Each row has a name. Each question is about the rows just above it.

Columns, left to right: E V A X H Y
K992: [-10 -20  60 -12  63  99]
K765: [  -4  -61   -1 -101  -59  -40]
K763: [ 53  35 102   0 -38  41]
K488: [ 53  35 102   0 -38 -53]
K853: [  14   -9   19  -42 -115  -58]
[-101    0    0  -42] is in which column, read top down?  X
Which column holds this, read top down? [-61  35  35  -9]  V
Which column holds [ -12 -101] top down?  X
Which column holds this, read top down? [60 -1]  A
Which column holds this, read top down? [53 53]  E
Which column holds this, read top down? [ -1 102 102]  A

Columns, left to right: T N L Q W J U
K189: [   9   -1    4   71  -33    6 -102]
K29: [  9  -1   4  71 -33 -49 -52]
K730: [  9  -1   4  71 -33   6  67]
The row with [  9  -1   4  71 -33 -49 -52] is  K29
Where do [  9  -1   4  71 -33   6  67] appear?  K730
[  6 -49] is in which column, read top down?  J

Columns, left to right: P R C S
K238: [35 64 17 84]
K280: [30 13 32 22]
K214: [ 15  28  32 -10]
K307: [36 64 18 84]
K587: [ 16  30  34 -12]
K287: [37 67 18 88]
K698: [23  5 26 12]
K790: [ 22 -23  20   6]
Which column holds this, read top down? [ 13  28  64  30  67   5 -23]  R
Which column holds this, read top down? [13 28 64]  R
[17 32 32] is in which column, read top down?  C
[18 26] is in which column, read top down?  C
Which column holds this, read top down? [67  5]  R

Columns, left to right: F M B K G D Z
K583: [ -6  21  33 -28 -38  -7 -24]
K213: [ 15  39 -17 -27 -88  13 -25]
K540: [-13  25  -4 -52   2 -11  -5]
K510: [  5  44   9 -69 -59 -12 -23]
K358: [ 37  40  38 -34  38 -18  10]
K170: [ -5 -44  13   9  -7  16  -4]
K367: [ -6  36 -45 -43 -17  18  -4]
Which column holds this, read top down? [-59  38  -7 -17]  G
Which column holds this, read top down? [ -7  13 -11 -12 -18  16]  D
Which column holds [ -4   9  38  13 -45] top down?  B
[-27 -52 -69 -34   9] is in which column, read top down?  K
Which column holds this, read top down? [-88   2 -59  38]  G
Which column holds this, read top down? [ -5 -23  10  -4]  Z

Columns, left to right: Ruvat lobuf luz roko Tasu
K489: [-34 -37  75 -36  32]
K125: [-39 -41  27   0   9]
K329: [-115 -118  -64   25  -82]
K24: [ 10  10 -14 -14 -15]
K767: [ 60  64 -53  25 -10]
K278: [  3   2  82 -23  58]
Which column holds [ -34  -39 -115] top down?  Ruvat
Which column holds this, read top down? [  0  25 -14  25]  roko

Columns, left to right: savav migop tun bitu Vedes beg tusof desiv supe
K437: [ 36   1   6  34  25  15   1 111  20]
K617: [  3  78  10 -21  12  15   1 111  20]
K530: [  3  78  10 -21  12  59  35  10   4]
Which column holds this, read top down? [111 111]  desiv
Which column holds this, read top down? [25 12]  Vedes
Which column holds this, read top down? [20  4]  supe
[ 6 10] is in which column, read top down?  tun
Which column holds [12 12] top down?  Vedes
[3 3] is in which column, read top down?  savav

Columns, left to right: Lur dukug luve zal Lufo rig
K597: [-35 -30   4  -2 -28  25]
K104: [-60 -26 -12  77  46  94]
K594: [ 25 103  78 -57 -79 -62]
K631: [-64 -12 -40  63 -10  23]
K62: [ -6 -14  19 -76 -49  38]
K385: [-62 -37 -11 -27 -51  20]
K835: [ 23 -13  17 -11  67  86]
K781: [ 41  12  62 -26 -58  -5]
Which column holds this, read top down? [-30 -26]  dukug
[38 20] is in which column, read top down?  rig
Which column holds this, read top down? [23 38 20]  rig
Whose row is [-64 -12 -40  63 -10  23]?  K631

Columns, left to right: zatoz gufev vuse Vav babi Bibud daz nad Vufu nak
K158: [-23 -28 -21 -20  30   5  10 -17  44  27]
K39: [  2   1   5   7 -12  -8  -1  20 -20   7]
K618: [  8   6   5  -2 -28 -30 -24 -12  -6 -73]
K353: [-9 -6  2 17  1  0 25 24 -7 34]
K28: [-21 -25  -7 -20  31  26  19 -30 -16  13]
K492: [ 23  22  27  22 -41 -26 -32  -3  22  26]
K879: [16 16 13  9 -1 14 -8 20 -1 63]
K161: [-19 -23  -7 -12  -2 -26  -3 -31  -3 -81]
K878: [ -5  -6   5   2 -18 -35 -13 -17  -3 -88]
Which column holds this, read top down? [-30  -3  20]  nad
Which column holds [  0  26 -26  14] top down?  Bibud
[-25  22  16 -23  -6] is in which column, read top down?  gufev
Which column holds this, read top down? [-7  5]  vuse
[ -6  -7 -16] is in which column, read top down?  Vufu

Columns, left to right: mag zun dalan Fefo pida narid
K677: [40  1 21  9 10  8]
K476: [ -5  -2 -45  13  -4 -63]
K31: [-63  83 -69  59 -26 -77]
K819: [  1  73  -9  62 -34 -25]
K177: [ 31   3  16  16 -12  -4]
K561: [-107    8   57  -41   12   70]
K74: [-41  -7 -18 -22  42 -12]
Which column holds this, read top down? [-26 -34 -12]  pida
[ -4 -26] is in which column, read top down?  pida
[ -4 -26 -34 -12  12  42] is in which column, read top down?  pida

Columns, left to right: bine fugi Kip paz sene kof loro renaz
K595: [  8   0  42  24 -53  43  -2 -69]
K11: [-11   0   5  34 -44  37  -8 -55]
K911: [ 11   0 -40  44   9  21 -19   7]
K975: [ 12   0  45  12 -39  31   6 -52]
K828: [-31   0 -65  68 -26  40 -30 -29]
K190: [-43   0 -65  25 -26   7 -12 -28]
K14: [ 19  -1  35 -36 -15 -12  22 -25]
K514: [-19   0 -25  90 -57  75 -38 -69]
K607: [ 22  -1  13  -9 -12   3   4 -22]
K515: [-4  0 -1 15 14  2 17 17]
Which column holds [37 21 31 40] top down?  kof
Which column holds this, read top down? [-40  45 -65 -65  35 -25  13]  Kip

Columns, left to right: Buk duniv buv kadu dimu Maz Zorik
K964: [ 42 -49  23  -3 -25  20 -35]
K260: [-19 -15  29   7   0   4  -4]
K56: [ 31  -5  16   7  28 -16  26]
K499: [ 24 -68 -28   3   3  26 -14]
K175: [-88  36  -6 -14  10  18   6]
K852: [ 32  14  34   1  28 -19 -21]
K606: [  7   6  15   3  19 -58 -14]
K965: [-65 -22  30   8  37  40  21]
K529: [ 80 -14  33  -1  18  -4 -42]
K520: [-12   9  21  -1   9 -17 -30]
[ 26  18 -19] is in which column, read top down?  Maz
[15 30 33] is in which column, read top down?  buv

Columns, left to right: fika rurov dopu magir Bem didez nudo vuz lufes tilup
K222: [ 18   8   9 -37 -61 -67 -16   4 -18 -42]
K234: [-10 104 -63  -7  43 -77  69 -57  19 -50]
K442: [-11 -24  23  -3  48 -42 -10  28 -11  38]
K129: [ 24  33  18  -6 -47 -50 -40  12 -36 -22]
K141: [ 24   0  20   0 -66  11 -42  11 -19 -14]
Which column holds this, read top down? [-42 -50  38]  tilup
Which column holds [33  0] top down?  rurov
Which column holds [43 48] top down?  Bem
Which column holds this, read top down? [  8 104 -24  33]  rurov
[23 18] is in which column, read top down?  dopu

Columns, left to right: Kivo Gup Nud fub
K700: [-25 -23 -20 -23]
K336: [-25  33  48 -40]
K106: [ 18  32  70 -21]
K343: [1 0 0 0]
K266: [-13 100  20 -50]
Which column holds this, read top down? [48 70  0 20]  Nud
Which column holds this, read top down? [ 18   1 -13]  Kivo
[-25  18   1 -13] is in which column, read top down?  Kivo
Which column holds this, read top down? [48 70]  Nud
Which column holds this, read top down? [-25 -25  18   1]  Kivo
[-40 -21   0] is in which column, read top down?  fub

